One turn moves each row of this set onto another row. After a few examples, where does it send each row asked below?
q_975: [ 15.2  18.4 -10.1  11.0  11.6   9.6   6.0   8.5   4.7  -0.3  -1.9  10.5
 -16.8 -12.6  12.0 -16.1  -4.7  13.4  -4.2   5.4   6.5  -3.0  20.4  -2.4
   3.0  -5.8 -35.6   6.0 -16.9   0.1]
q_479: [ 24.4   1.2   6.1   3.2   9.7  -3.0  15.2   2.5  10.4   4.6  20.4   5.4
  -2.4   1.6 -16.0  -0.1   4.7   5.3  -2.3  -6.5  14.4   3.4  19.2   7.3
   5.3 -20.4  -8.5  -7.0 -27.1  14.3]
q_498: [  3.8  -5.1  -9.5  12.4  -4.8   6.2  32.9   5.6   7.1   6.9 -13.5 -11.1
 -11.3   5.4   5.9  -9.4  -4.6  -0.1   0.7  16.8  16.4  -5.3 -10.2  -0.4
  -3.6  -4.5 -14.2  -6.9  -3.8   9.9]
q_890: [ 20.0   5.4   4.5 -10.2   9.1  -3.3  12.2   0.8  -3.1  -0.9  23.3   9.3
  -6.8  -0.7 -23.1   4.8   2.0   7.7 -11.1  -5.9  11.9   0.5  14.4   9.7
   3.4  -6.3 -10.3  -5.8 -19.9  13.3]
q_893: [ 12.0  18.9  -8.0  13.5  10.6   9.6   0.2   9.6  -2.5   8.0  -5.3  16.3
 -15.0  -7.2   3.2 -12.1   1.3  10.9 -16.0   9.1   5.7   0.1  24.2   3.7
   1.8  -8.2 -29.0  14.6  -9.0   2.0]
q_47: [  9.4  -1.9  -4.2  17.9  -5.5  -0.4  40.9   6.4   2.4   1.4  -8.3 -11.8
  -7.2   3.4   9.2  -1.0  -7.3   6.2  -3.2  10.6  11.8 -12.1  -4.3   0.8
  -7.3  -0.4 -18.6  -5.4 -10.2   5.8]
q_141: [ 18.4  16.2   7.1   6.5  19.3  15.2   8.8   3.7  -2.9  -1.9 -19.8   2.7
  -3.5  -7.7 -14.1   1.8 -11.7  -6.4  -0.5   9.9 -21.8  -6.9  -2.5  -5.7
   9.9 -11.6 -13.5  -6.8 -13.9   9.9]
q_742: [ 22.9   3.2   6.2   5.0   7.9  -0.6  18.8  -1.5   8.7  -7.3  20.9  14.7
   3.7  -5.0  -7.5   3.5  -1.8   5.1  -3.4  -5.4  11.8   3.4  20.6  10.2
  -3.3 -10.0  -8.4 -14.8 -23.6  16.3]
q_88: [-15.3   8.3 -12.6 -11.4   9.5  -0.9   3.3 -15.8  -3.9 -10.0  -2.0   1.6
 -15.7  -5.7  -1.8   2.7   1.2  -6.2  -6.9  13.1 -16.9  -3.9   9.6  -3.1
  -5.2 -24.0  -9.3  -3.4   3.5   9.2]
q_142: [ 16.7   3.1   3.5  10.2   1.8   1.1  20.3  13.3   0.5   8.0  -6.0  12.7
  -6.1  15.6   6.3  -0.2   8.1   0.8  -1.6   4.1 -13.3  -7.7  24.2 -11.2
   4.4 -11.6   2.3  -3.4   2.5 -14.2]
q_99: [ 21.5  21.4 -11.8   2.1  17.9   7.0   2.3  12.2  -1.3  -2.1  -3.3   8.3
 -15.0  -3.8   6.2 -17.6  -2.5   6.7 -10.4   5.5   8.9  -0.9  20.3   0.1
  11.0 -13.0 -29.5  13.8  -4.3  -1.2]
q_966: [-14.4   8.3 -15.1 -16.3  21.1  -0.8  11.2 -10.0  -7.5  -4.0   1.5   3.8
 -19.2  -7.8   2.0  -1.6   0.3   3.3  -8.7   4.6 -13.1   1.2  10.2  -7.7
  -1.6 -23.9 -10.0  -7.9   3.5  19.4]
q_805: [ 19.8   7.8   8.2   9.5  12.0   1.6  14.4   1.6   3.9  -2.9  21.1  16.2
  -0.2   0.0 -14.6   7.5   7.9   3.9 -12.7  -3.9  16.2   5.8  17.3  11.5
   5.1 -16.2 -13.2  -5.5 -18.6  15.1]
q_802: [-11.2   9.8  -9.9 -15.6  11.1 -13.4   3.0 -11.8  -9.6  -3.2   1.5   2.2
 -18.5  -3.7   6.0   3.7   0.9  -5.0  -6.0   3.5  -7.6   4.4   6.8  -7.9
  -7.2 -29.2  -6.3  -0.3  -0.4  11.2]
q_642: [ 24.1   0.8   8.9   3.5   7.9  -3.3  19.8   8.2   5.3  -4.3  16.1   8.1
   2.5  -1.4 -15.7   3.6   8.0   9.2   2.0 -11.5  10.3   5.2  23.9   7.5
  -3.6 -11.0 -10.9  -6.2 -20.8   9.7]
q_825: [-11.6  12.2 -13.7 -15.5  15.9  -6.1   3.5  -5.8 -11.9  -0.4  -0.6   0.5
 -23.4 -13.6  -1.7  -1.8   0.5   0.5  -2.4   3.7 -12.4   6.4  17.5  -4.2
  -5.9 -17.9  -3.6   1.1   1.9  11.6]
q_671: [  1.1  -1.3  -5.7  11.7  -9.5   9.3  32.8  12.2   0.1   1.5 -23.2 -13.4
  -7.0   1.0   8.7  -8.3  -7.6   3.9   1.8   7.9   8.8  -5.4  -6.2  -2.1
  -3.6  -2.0  -8.5  -0.2 -11.1  10.0]
q_556: [  7.7 -12.5  -5.0  12.2 -12.0   6.1  33.4  10.6  -4.6   5.2  -0.4 -12.4
  -6.3   6.9  12.3  -4.6  -7.4   7.8  -1.1   4.9  11.0 -11.5  -3.8   0.0
  -2.7  -3.2 -20.9   1.5 -14.0   7.5]
q_257: [ 16.7  -3.8   2.8   4.5   8.1   6.4  15.9  14.1   6.0   7.4  -5.1   8.0
   2.6   5.2  13.3   5.3   7.5  12.0  -0.2   6.9 -11.6 -10.6  21.0 -12.8
  11.9 -20.3   0.1  -4.5  -0.8 -13.3]
q_564: [ 12.1  18.1   7.6   2.3   7.0  14.3  12.4  -2.4  -6.5  -3.4 -21.1   9.5
  -0.4  -7.7 -12.0  -2.6  -3.5  -3.4  -0.7   3.9 -25.6  -6.7  -4.8   4.6
   6.4 -11.5 -17.8  -5.9 -15.6  -1.4]
q_155: [-16.4   4.6 -21.3  -9.1   9.6  -5.8  10.4 -13.9  -5.9  -4.8  -8.2   2.1
 -25.2   1.7   2.4   3.3  -4.3  -0.8  -2.8   8.8 -14.7   5.5   7.8  -1.9
  -2.6 -24.5  -6.9   0.5  -3.1  10.7]
q_336: [  5.4   1.5  -5.9  21.0 -11.3   4.0  30.3   5.0   2.6   4.8  -7.2 -13.4
  -4.5   8.8  15.9  -9.2  -8.5  -2.2  -0.7  10.2  11.9  -9.0  -4.0   0.0
   3.6  -3.1 -10.5  -6.0  -6.2   3.0]
q_329: [-12.0   0.6 -22.5 -14.9   0.8   0.7   8.8 -10.2  -7.2  -1.6  -4.2   1.2
 -19.3  -1.0  -1.6   5.1  -5.8  -2.3  -7.2   4.6 -17.0  -3.3   9.5  -9.1
  -1.9 -16.0  -2.9  -1.0  -1.3  19.0]
q_603: [-11.9   6.9 -10.2  -9.8  12.8  -3.5   7.9  -7.7  -7.9  -3.2  -9.1  -1.9
 -19.5  -2.3  -3.5   2.2  -9.2 -10.6  -9.1  10.8 -11.1   1.6   8.5 -10.6
  -3.4 -24.3   4.9  -1.4   5.0  18.8]
q_277: [ 18.4  22.8  13.6  -3.0  14.5   6.1  13.4   2.0  -5.8  -2.7 -14.0   6.2
 -10.0  -8.4 -11.4   3.7  -5.2  -7.5   2.6  -1.6 -17.6  -1.6  -7.3  -4.9
  10.5 -14.7 -12.3  -8.6 -23.6   0.8]
q_708: [ 23.7   9.3   5.1  -4.2  15.0  -3.4  16.6  -2.5  -1.1  -8.1  23.5   7.6
   0.2  -8.1 -12.8  -2.8  -1.5   4.5  -5.0 -10.6  13.5   4.5  17.4  14.7
   3.6 -17.2 -12.9  -6.5 -12.6   8.9]
q_38: [  5.2 -13.2  -4.8  19.4  -6.5   7.2  29.4   6.9   9.0   6.1  -9.7 -12.1
   3.7   2.2  11.7  -7.0  -5.6  11.9  -0.2  10.5  14.5  -8.7   2.0  -2.0
  -2.6 -10.3 -15.8  -3.0  -7.9   9.5]
q_629: [  5.3  -1.6  -6.9  10.4  -7.7  11.8  31.2   5.8   1.6  -1.1 -10.9 -15.6
  -5.0   1.6  12.7  -8.5 -13.2  -1.6  -2.6   8.5  15.8 -12.4  -7.7 -11.8
  -7.4  -6.7  -9.1  -4.8 -12.1   2.3]
q_32: [  9.3  -2.1  -2.7   2.5   7.8   3.4  18.6  14.5  12.3   8.6 -10.4  11.7
 -15.2  10.6   6.1   3.1  13.1   6.2   0.6   8.9  -9.4  -5.5  22.6 -20.0
   5.9 -17.3   1.3  -7.2   0.5  -9.8]
q_318: [ 22.2   6.5   4.7  -0.8   6.8  -4.1  10.1  -1.7   6.0  -2.4  20.3   8.7
  -7.5  -4.7 -16.5  12.7   1.3   6.4 -11.7  -7.9  12.5   8.2  19.8  11.9
  -1.5 -13.2  -6.9 -12.2 -20.5   6.4]

q_318 moves to q_155
q_564 moves to q_142
Now these:
q_498 moves to q_742
q_825 moves to q_671
q_629 moves to q_479
q_890 moves to q_329
q_975 moves to q_277
q_336 moves to q_805
q_257 moves to q_99
q_38 moves to q_708

One turn moves each row of this set onto another row. After a few examples, where does it send each row asked below?
q_29: [-20.3  -2.0   7.1 -13.8  -7.2   9.8 -16.3  -9.8  -9.3  33.6 -12.0   0.8
   7.2  -3.8   2.3  -2.7  -7.6  14.3  -6.4  -8.4  12.2   0.6 -15.0]
q_467: [-20.0   7.4  13.8   1.1   5.5  -9.0   9.7  -1.4  16.5  11.3   5.8 -10.2
   0.7 -13.7 -12.8   0.5   0.1  -6.0   8.2   6.3  -5.7  32.4 -12.1]
q_186: [ -7.8 -12.5   6.2 -10.0  -3.6  31.2  -7.1  -9.2  -4.1  24.5  -9.2   6.2
   8.5 -13.6   1.1  -2.7  -0.2   5.2   0.3 -14.0  -0.6   1.0  -2.6]
q_934: [-10.7  -1.4   6.1   0.1   9.4  -8.9  14.8 -14.0   6.6  16.3   3.5 -14.5
  -9.3 -25.2  -3.9   7.5   4.5  -2.0   9.6   4.3 -14.7  28.8 -15.6]
q_993: [-24.0  11.1  22.1  -8.8  -4.1  -6.2   9.9  -2.7  22.8  23.6   7.8  -4.2
   1.7 -13.5  -5.0   4.5   5.3   9.3  -0.1   9.8 -16.1  22.6 -16.5]
q_105: [-16.3   8.0  -1.4 -22.7  10.5   4.3  -5.1   3.6  -8.6  41.9 -12.5 -11.3
  -1.5 -18.6 -15.0   7.2  18.0  -1.9  -4.4   2.3  10.1  21.9 -21.2]
q_714: [-11.4  -6.8  22.7  -2.9  -3.8   8.6  -4.1   8.8  -3.8  12.0  -9.9   8.7
  -3.4 -16.4   0.6   6.3  -6.2  -6.3   2.5   2.3   2.4   0.3 -34.8]
q_977: [-18.6   0.2   9.2 -19.2  -4.7   0.4   5.5  -2.9  -1.2   8.5 -14.9   0.2
  -9.0   9.8  -2.2  11.0   7.7  13.7 -18.5   2.5   0.0   7.5 -23.1]
q_504: [-21.3  -0.4  -2.4  -6.5  12.8   5.1   0.8 -12.1   8.3  17.4  -8.1   0.7
 -25.2  -6.2 -21.1  12.5   6.8   5.0 -13.2   0.3   4.5   6.2 -10.0]
q_682: [-10.3   2.8   8.8 -16.4   3.6   1.7  16.4 -19.0   7.8  19.8   4.6 -16.4
   1.7 -31.6   4.9   4.7   6.2   0.7   5.1   0.1 -17.9  23.6 -22.8]
q_716: [ -3.3 -11.0  23.0 -14.6   0.4  26.0   4.2  17.2   5.5  17.0   6.8   5.2
 -11.6 -15.9  -9.7  -5.3  -0.8  -0.4   2.7  -3.5  -0.3  15.1 -26.9]
q_691: [-19.4  -2.5   2.5 -12.7   8.2   4.1 -14.8   2.1   0.2  42.8  -4.7   3.0
  -3.7  -5.7 -10.8   3.0  -0.1  23.3   1.1  -4.0  18.7   7.9  -3.7]
q_863: [-18.2  11.9  16.4 -18.1  -8.7   2.6  11.0 -13.6  17.2  26.0   5.0 -10.9
   1.6 -25.4   1.0   3.4  -0.8  10.5  -3.1   0.8 -20.4  23.7 -24.6]
q_368: [-11.9 -17.8  12.1 -14.0  -0.8  26.1  -4.8  -9.4  -8.0  24.1 -10.0  10.3
   8.3 -15.3   4.9   1.2  -3.1   3.0   1.2 -11.9   5.2   0.7  -5.6]
q_2: [-18.9   5.5   7.1  -5.1   2.7  -2.6 -11.6   0.5 -10.1  32.1 -21.4   0.4
  -3.8 -21.1  -6.3  18.2   3.2  -6.5  -0.5   5.0   4.7   3.7 -26.9]
q_441: [ -8.5   3.7   5.6   2.4   3.8  -1.2  11.0  -8.5   4.5  12.7   7.2 -17.7
  -1.0 -23.8  -1.6   5.7  -0.5  -7.3  15.2   3.1 -10.3  30.2 -15.2]
q_246: [ -3.0 -25.0   4.8 -12.5   2.9  18.6   1.0  -2.0  -7.4  19.1  -9.3   9.2
  -6.5 -16.3  -6.7  -1.1 -10.5  10.4   0.8 -16.3  11.5  23.9  -6.0]
q_932: [-10.6  -3.6   7.7 -17.5  -7.0  25.0   6.3   3.2   6.0  19.0   0.9   7.9
  -3.5  -9.5   5.5  24.9  15.0  17.5  -5.8   4.6  -6.6   4.4 -14.9]
q_291: [ -9.3 -17.7   2.1 -19.5  15.2   4.4  -1.3   6.9  -3.5  24.0  -3.1   4.4
   1.4  -6.2  -8.4  -4.8   4.9  18.1   3.2  -7.4  25.1  23.8  -6.7]
q_743: [-14.0  -0.2  -0.1 -11.1   8.6  -0.3 -14.2   4.8   4.9  34.9  -9.8   4.8
  -4.8  -5.8 -10.4   2.4  -2.7  28.6   2.6  -6.5  16.0   4.0  -6.9]
q_420: [-13.9   0.9   5.2 -12.5  -6.0  11.7 -16.0  -6.0  -4.7  28.3  -9.5  -1.4
   9.1  -1.0   2.9  -7.1  -3.8  19.1  -3.4  -8.7   8.9  -4.8 -16.0]
q_19: [-14.2  -5.3 -10.0 -13.6  15.7  16.1   4.9 -13.5   5.9   8.0   7.4  -5.3
  -2.4 -16.1  -7.6   3.5  18.8   1.4  -8.7   2.2  19.0  14.1 -21.7]
q_143: [-25.4  16.9  22.2 -15.3   0.9  -8.3  10.0   0.1  22.8  20.8   0.5  -6.7
   1.7 -13.6 -11.6   2.8  -2.1   4.6   1.3   3.4 -11.6  25.2 -14.2]
q_80: [ -5.4  -0.9   6.6 -25.6   4.8  20.2   2.7  12.6   0.0  33.8   2.8  -9.3
 -12.1 -15.5 -19.8  -7.6   8.7   3.7  -5.3  -5.8   6.1  32.5 -23.1]
q_909: [-17.3  17.9  18.7 -25.6  -3.6  -1.4  11.7  -5.9  13.8  25.3  -1.7 -13.6
   3.3 -22.0   1.0   7.2  -4.0   9.0   3.9  -0.6 -19.6  19.1 -20.6]
q_755: [-18.2   3.4  14.6   1.5   3.2 -17.3  11.6  -4.5  13.2  13.5   4.6  -9.5
  -3.3 -10.0  -6.2   2.4   5.3   2.5   4.0  10.2  -9.9  30.3 -17.1]
q_832: [ -3.9  -4.5  -9.7 -10.0 -11.2  25.1   2.1  -8.1   3.4  14.0   6.4  -3.0
 -10.5 -21.6  -1.8  14.0   0.2  16.9 -12.4  -3.0   7.4  23.8 -28.1]
q_623: [ -6.7   9.4   9.0 -14.6  -0.2   3.6  12.5 -10.7   3.1  20.7   3.0 -20.0
   2.3 -28.5   7.6  10.5  -1.7   1.5  13.5  -0.5 -18.6  21.4 -20.2]
q_303: [ -7.2 -14.8  -1.6 -17.6  17.5   1.9  -0.2   6.4   1.5  19.7 -11.4   7.8
   4.7 -10.5 -10.7  -2.0   7.1  17.8   3.5  -9.0  21.9  21.5  -4.7]
q_940: [ -1.3 -20.6  -1.6 -11.4   1.4  19.5   0.7  -4.6  -5.1  15.8 -15.7   7.4
   0.0 -16.9  -9.2  -4.1  -5.4   8.4  -2.6 -18.3   9.3  25.7  -5.0]

q_186 moves to q_420
q_143 moves to q_467
q_105 moves to q_80
Now these:
q_29 moves to q_691
q_755 moves to q_934
q_832 moves to q_932

One turn moves each row of this set onto another row. After a few examples, where does it send each row asked below?
q_393: [  8.9  22.2  10.9 -11.9   6.1  -5.2  -7.3  13.3   7.6   9.7   4.7  -1.5
  -2.2  10.2  -4.2   0.7  -9.9   7.6]
q_994: [ -5.5  10.2  21.3  -7.3  12.9 -16.5  -9.9   2.7  -5.5   5.4  -4.4  11.5
  -6.2  -4.4  -0.1  -7.2   8.7  14.4]
q_409: [ -9.5   9.9  -7.2  -1.2  -0.9  -8.8  -9.0 -13.5  -2.8   3.6  -1.2  16.3
   1.6   4.9  -2.7  -7.6  19.8  12.4]
q_523: [-11.6  13.5  -8.8   2.5  -3.9  12.4  10.7  -7.6  -3.8   4.0 -25.3   3.8
  -3.5 -13.9  -7.2  -7.8  -2.0   0.0]
q_199: [ 28.1  10.4   7.3  -8.9   7.2  10.1  12.7   2.6 -13.4  -8.1   3.0   7.1
  11.9   2.8  -7.8   3.6   4.3  -3.3]
q_935: [ 12.4   0.8  -6.4  14.6  -0.8   4.1  16.6  -3.4  -6.3   1.2  -4.6   8.4
 -20.4  -7.2 -13.6  -5.0  12.1 -14.3]
q_880: [ 11.5  -3.4   1.3   7.0   3.9  -4.1  11.0 -10.5  -1.6   1.1   3.7   8.5
 -18.6  -6.6  -7.4 -13.1  16.2 -18.1]
q_722: [  6.8  -1.8   7.1 -13.8   0.4   7.2   9.0   1.6 -20.8 -10.8   4.5   2.7
  -0.7  17.7 -12.6  -3.3  -0.4 -13.0]
q_956: [ 17.0   6.3  12.8  -9.2   2.8  16.8  10.6   1.7 -14.3  -6.6  -5.0   9.5
   5.7  15.8 -14.1   1.2   8.2 -10.9]
q_534: [ 19.5  -1.0  14.7   9.6   5.1 -10.8  10.0  -5.9  -7.0   7.9   0.5   4.0
 -17.0  -9.4  -5.3 -11.6   5.2 -15.5]
q_761: [ 20.7   3.5   6.4  17.3  -0.2  -2.6  15.6   1.3 -10.8   7.3  -8.3   4.5
 -19.4  -9.8 -11.8  -3.4   1.1 -11.9]
q_96: [ -1.4  18.5  14.4   1.5   6.2  -3.0  10.2   8.4  -9.2   2.5 -26.3   3.3
 -10.1 -16.7  -0.5  -7.4  -5.5   8.6]
q_868: [ -9.6  10.4  -9.6  -0.9  -5.7  -6.5   3.4 -20.6  -1.8   1.9 -11.2   8.0
   1.0   0.0   4.5 -19.6  10.9  -0.7]
q_195: [ -6.1  11.1  13.7  -0.9   6.3   1.7  -3.5   6.8 -10.0  13.5 -16.4   2.5
  -3.7 -16.0 -12.4   4.5 -12.5  12.0]
q_952: [  0.1  15.2  14.1  -1.6   4.6 -22.1   2.6  -5.1  -7.3   0.7 -12.9   7.9
  -5.7  -3.3  10.9 -19.1   7.3   9.0]
q_251: [ -9.9  10.5 -15.1   5.6  -7.4   9.1  -2.7  -9.2  -7.5  11.1 -12.7   7.3
   4.0  -6.8 -15.2   4.1  -0.9   9.6]
q_760: [ -0.3  17.5  -0.2 -15.7   3.3  -4.5  -8.8   4.2  12.2   4.8  12.1   2.3
  -2.3  18.0  -3.2  -5.3   1.6   3.6]
q_350: [  6.2  24.9  -0.8  -5.3  -0.7   9.0  -1.3  15.5   7.1  10.0  -4.3  -0.2
  -2.6  10.5 -13.0   8.1 -11.5   7.4]
q_537: [ -2.7  20.1 -12.0  -9.0  -3.0   9.8  -4.3   6.0  11.3   5.7   3.1   3.9
  -2.4  18.0 -12.0   2.5   0.6   3.3]
q_95: [ 17.6   2.6   1.3 -14.1   4.3   0.1  11.1   1.7 -19.7 -12.9  12.0  -1.1
   5.7   4.3  -6.0  -0.8  -3.7  -5.2]

q_393 moves to q_350
q_96 moves to q_523
Now these:
q_880 moves to q_534
q_195 moves to q_251
q_95 moves to q_199

